In the rows, 128 means zero.
Where one turn sends some rows of the set: a few examples, then the rows asked
Loga: [128 176  97 135 153 113 128 131 142 151 108 140 103 131 137 164 118]
pum: [133 102 115 144 142 142 145 124 146 137 146  89 157 153 105 173 147]
fomo: [141 128 101 153 127 131 133 110 148 159 128  68 122 114 131 139 171]
kovi: [130 150 109 130 123 124 135 111 135 132 120 169 112 129 120 151 114]
kud: [122  93 111 117 136 144 145 159 150 132 146  90 141 136 111 162 149]
barif: [122 114 112 134 102 134 147 159 127 121 135 112 118 127 127 146 186]
Kuzon: [131  97  91 131 121 134 165 131 124 123 140 106 116 141 133 157 188]
betu: [113 159 110 121 151 123 142 108 152 151 122 141 120 127 135 154  95]
depi: [112 155 110 120 160 118 147 115 137 152 131 147 112 121 131 143 102]
siv: [122 148 113 122 131 118 135 102 133 142 132 166 107 138 126 168 113]
kubak: [122 130 111 160 114 126 161 136 109 112 145  98 123 136 138 159 175]
minu: [146 143 107 147 133 125 153 118 159 164 104  88 113 114 145 145 182]
sako: [120 152 100 118 139 113 140 106 134 145 124 167 111 126 121 152 115]
Sed: [132  92 100 127 144 155 174 135 141 153 143  83 138 136 122 159 157]
Dogip: [116 151 118 119 155 124 137 105 143 160 138 136 107 124 136 150  95]
fala: [134 102 117 124 161 139 167 122 164 140 137  88 148 140 118 169 130]
Luson: [135 126 101 132 123 140 136 154 155 165 117  77 122 112 125 149 175]
nazep: [128  82 105 119 143 147 139 117 147 140 143  84 138 137 139 173 133]
zinin: [121 106 119 144 111 139 143 129 119 123 130 128 124 154 154 166 182]
Zan: [115 149 116 125 163 124 135 120 145 140 134 135 114 126 133 136  93]
Pulut: [137 116  99 141 137 141 155 134 144 168 122  89 119 135 137 144 196]
nare: [137 118  95 144 120 129 137 129 145 177 115  74 124 117 124 152 174]
muk: [114 174 108 131 143 113 135 112 146 151 110 150 108 131 145 151 121]
Nez: [112 156 106 121 136 115 140 105 139 128 122 161 114 136 136 160 110]
Vum: [117 171 101 126 159 110 138 120 137 158 116 155 109 131 131 159 122]
por: [117  91 111 130 146 132 147 145 140 142 146  82 145 150 112 171 148]
potir: [113 110 115 147 103 126 157 140 112 128 142 107 120 130 134 146 182]
dumod: [119 174 110 133 149 113 133 118 135 161 122 144  96 134 143 165 123]
radi: [126 115 116 139 116 120 175 125 124  99 137 127 119 140 139 159 174]
kimok: [132 131 106 147 125 147 145 130 138 175 112  79 120 115 163 160 166]

radi moves to fala
potir moves to por
fomo moves to kubak
And these:
nazep moves to kimok
kud moves to Luson
Nez moves to betu
Loga moves to kovi
depi moves to Vum
Pulut moves to Kuzon
dumod moves to siv

Where one turn sends some rows of the set: a few examples, then the rows asked
H: [127 130 106 147 113 123 173 123 155 140 117  96 178 124 148]
S: [130  94 158 154 149 145 207 138 135 107 105 108 124 108 156]
N: [120 100 127 161 134 165 160 154 143 136 155  94 126  87 125]
P: [133 123 107 149 169 156 205 111 141 127 133 141 140  90 165]
W: [126 101 134 165 132 115 181 115  89 124 150 113 145  97 114]
Y: [170 111 153 181 139 156 181 143 130 127 132  89 144 103 171]
L: [109 132 135 174 137 125 171 153 130 107 167 134 162 120 133]
T: [104 127 134 158 130 140 178 154 136 105 177 115 158 114 135]
R: [121 127 114 151 124 128 162 123 151 138 115 112 195 114 141]
Q: [136 125 113 172 151 158 177 159 126 101 125 102 106  84 150]
A: [157 109 123 153  92 157 176 148 141 104 115 108 143  76 154]
D: [130 123 109 176 139 123 147 136 115 103 117 132 146 136 150]
K: [155 110 110 164  84 127 196 129 148 130 126 127 136 121 144]
C: [123 142 143 151 146 104 183 112 130 155 137 128 142  89 124]
E: [126 155 140 138 148 117 188 109 138 147 145 128 130  88 141]
B: [145 129 149 176 114 178 202 109 125 115 108 104 135 109 137]
F: [152 113 108 158 133 138 224 115 115 116 115 105 132  73 149]
V: [136 116 141 137 130 141 142 108 124 129 119 137 168  79 148]

W moves to V
E moves to H
B moves to Y
And these:
L moves to C
K moves to N
Q moves to F

